Rows are one point carried round by a steady rotation, each followed by how many steps it has turned.
The counts run from 0 to 671.
[-25  29 -14   9  22   6 -11   6  -1  -6   6   2 -16  13  -9  -8  -3  -8
  13 -18 -10   4 -15  -3  20   7  -3  -6  27 -14  23   2  -8  -9 -14  -8
 -18  -3 -24]	345
[  2   0  -5   8  32   2  -6  26  14 -11  17 -16 -16  11  -4 -19  -7  16
  20   7   1  -2   8  15  -9   9  -8  -3  13  12  20 -22  10 -15   1 -11
   7 -11  17]	165
[ -2  -6  26  -2  33  10   8  11  -3 -26  -4 -20   7  -5   3 -12  -9   2
 -18  -2   0   6  -5  -1  -6   5  -9   7  16 -10   1 -22 -11  20  -4   9
  27   0  25]	61
[ 13   0   1   5  29 -18  -4  15  30  -2   2 -13  -4   1 -15 -20 -11   5
  31  11 -13   5 -15  16   6  -2 -27  -9   7 -15 -18  -4  16  -5  -5  10
   1  -3   0]	405
[-15  12   3  -5 -12 -10 -12  -1   7 -19   7 -15 -28  11 -13   7  -5  -8
   9 -20 -28  -4 -10  10  25 -10  -6  14  37  -5  11  -2   1  12 -15  -7
  -5   3  -9]	143
[ -2  -7  -6  10  20 -22 -21   2   6 -16  -5 -11 -21  11  11 -13 -37   1
  17 -21 -11   1 -11  10   2   1 -10   1  24 -13 -17   7   5   4   5 -20
   1  -6  -7]	204
[ 13  30  -2  -9  38 -14   5   5   5  -5   4 -12   8  14   1  12 -12   5
  19  -8  -2  15  -7  -6   8   7 -23  -7  -2 -25 -22   8 -10  -6 -12  -5
   2   5 -26]	413
[-11 -13  15   9  13   4   0  17  14  -7  -3 -20 -16 -16 -27 -33 -15 -17
  -3   7 -16  10 -22  10   1  10 -11  -3  14  -6  15 -21   6  10 -10  15
   2  -4  17]	567
[ 18  -3   0   8   0   5   2  14  39  -8  23  -4 -20   1  -5 -18 -23  21
  24  11 -21 -10 -11  14  11   1  -5  -1  17  12  -3  -7   9  -1  -3  -2
  -2   4 -12]	502
[ 12 -12   4  -2  13  -1   9   4  33 -13  -5  -7 -23 -16  15 -27 -21  -9
   6   8 -10  10 -22  12 -11   9   8  16 -10  10  -6 -17   2  21   2   7
   1  14  12]	99
[ 10  19  21 -20   8   8   8  -1  11 -18  11 -18   6  -1 -23   3  -2  -6
  10   3 -17   5 -25  -5  26   2  -9   0   5  -9  -8   2  -9   9 -19  16
 -15  24 -21]	644
[ -6  13   3   0   7  15   3  10  14  -1  15  -9 -10  -7 -27 -22 -21  -9
   7   4 -21   9 -27   1  22  21  -3 -13   5  -6  10   1  -8  -4 -17   7
 -21   5 -28]	441
[ -3  24  -5 -12  38  13  -1  15  -7 -19  21 -13  -9  17   7  -2   6   4
  12  -3  12   3   7  -5  -4  20   9   4   3   9  26 -11  -9 -15 -11 -19
 -11   3  -3]	555
[ -5  16   0 -14   8 -28 -12   7  12  -9  -6 -27 -22   9 -24   6   5 -19
  24  -7 -14   7  -7  15  10  -4 -19  10  12 -13   7  -3  13   1 -24   1
  -4   3   2]	242
[  0  15  -4  -3  -1  12  -1   8  19  -2  23 -11 -18   2 -22 -18 -13  -3
  19   4 -21   2 -20   5  24  14   0  -9   8   5  13   0   0 -11 -16  -3
 -23   5 -29]	440
[-12   8   6 -12  50   6  -6   9 -25 -31   0 -17   3  15   8 -12  -1  -3
   0 -14  15  16   1  -7  -6  15   2   0  13 -11   9  -9 -13  -5  -5 -12
  -5  -2   8]	655
[ 15  20  -2 -22  46 -11  10   6  13 -21   2 -14   0  10  11   0  21   3
  25   9  10  12  -4   2  -9   3  -2  13  -8  -4  -7  -5   4  -3 -10   0
 -10  19  10]	421
[ -8  27   3 -20  30   0  17   2   8 -11  -9 -15  -8  -1   0  -1  20 -26
  -2   0   3  21 -14  -1 -10  13   2  17 -10  -6  21 -15  -6  14 -21  11
  -4  14   9]	552
[  9   1   6 -16   8  10   4  -3   5 -26  10 -12 -19   4  29  -7 -32  -1
  -4 -11  -1   5  -8   2  -4  19  22  19  -8  15  -5  -7 -16  11   0 -17
  -4  16  -9]	526
[  5  -4  -7  12  19   5 -12  10  12 -12  15  -4 -20   9   4 -26 -38  13
  19  -7 -11  -1 -17   7  12  13   1 -12  15   1  -8   2   0 -10   6 -18
 -14  -2 -21]	104
[  9  -9  30 -28   7   7   4   5   5 -26   7 -39 -10  -5 -13  -5 -13 -10
  -8   4  -3   4  -8   6  -3  12   6  16  -5  13   7 -20  -1  14 -15   0
   4  16  18]	660
[ 11  11  16  -5  40  14  24  14  18 -17   7  -3  15  -6   4 -12  11  12
  -3  13  -2   8 -10  -3  -4   2 -12   5   7  -9  -4 -24 -11  12  -4  23
  16  11  14]	388
[  8  -1  10  -5   3  -9 -15  19   4 -18  17 -31 -20  18 -12   6 -22  14
  15  -7 -13  -9  11  15   7  -1 -12   2  25   8   6 -10   8  -5  -9 -19
  13  -8   6]	368
[  8   0  -9   7  29  -6 -14  17  15  -7  13  -9 -17  15   5 -24 -31  14
  30  -2  -5   4  -5  10   3  14  -5 -10   6   2  -7   2   5 -16   3 -22
 -12  -7 -11]	103
[  2  -6  10   5  39  -3  -6  16  -3 -27   3 -12   0  16  19 -10 -17  22
  -1 -11   6   1   7   3  -8  -2  -9   0  27  -5  -6 -16  -5   0  10 -11
  22 -10  21]	593
[ 11  11  -9   0  15  14  12  13  28 -10  12   2 -24   7  34  -7 -20   9
   3  -3  -1   2   1  10 -14  17  13  18   0  23  15 -21  -9   8   2 -14
  12   8  -2]	393
[-25  30 -10   4   9   9  -5   1   2  -5   6   4 -20   8   0  -3  -8 -15
   1 -18 -18   7 -16  -7  20  12   3   3  25  -8  23   0 -18   5 -14  -6
 -12   1 -28]	346
[  4   7  -1  -7  25 -15  -7  14  18   5   1 -27 -14   0 -25 -20 -18 -14
  28   8  -8  16 -18  11   1  17 -16  -6 -15  -7  -4   1  13 -12 -17   0
 -15   3  -5]	537
[  9  23  19 -12  15   4  25  -2  13 -13  -1  -7   0   0  21  21 -11  -1
 -13  -8  -7   9  -5  -4   0   5  -7  21   3  -9  -7 -15 -26  26  -9   9
  27  15  -9]	286
[  2  19  15 -18  42  15  15   9 -10 -12   9 -20   9   1  -4  -7  -5 -10
  -1   6  11  22  -6 -10  -7  25   1   0 -18  -6  12 -11 -17  -2 -16   0
  -5   9  -6]	653
[  1  -5 -13  -5  20 -27 -13   8  22 -12  -7 -15 -31   5   7 -19 -10  -9
  29  -4  -5   5 -11  21  -8   7   0  13   3   4  -1  -6  19   1  -3 -14
 -13   6  10]	632
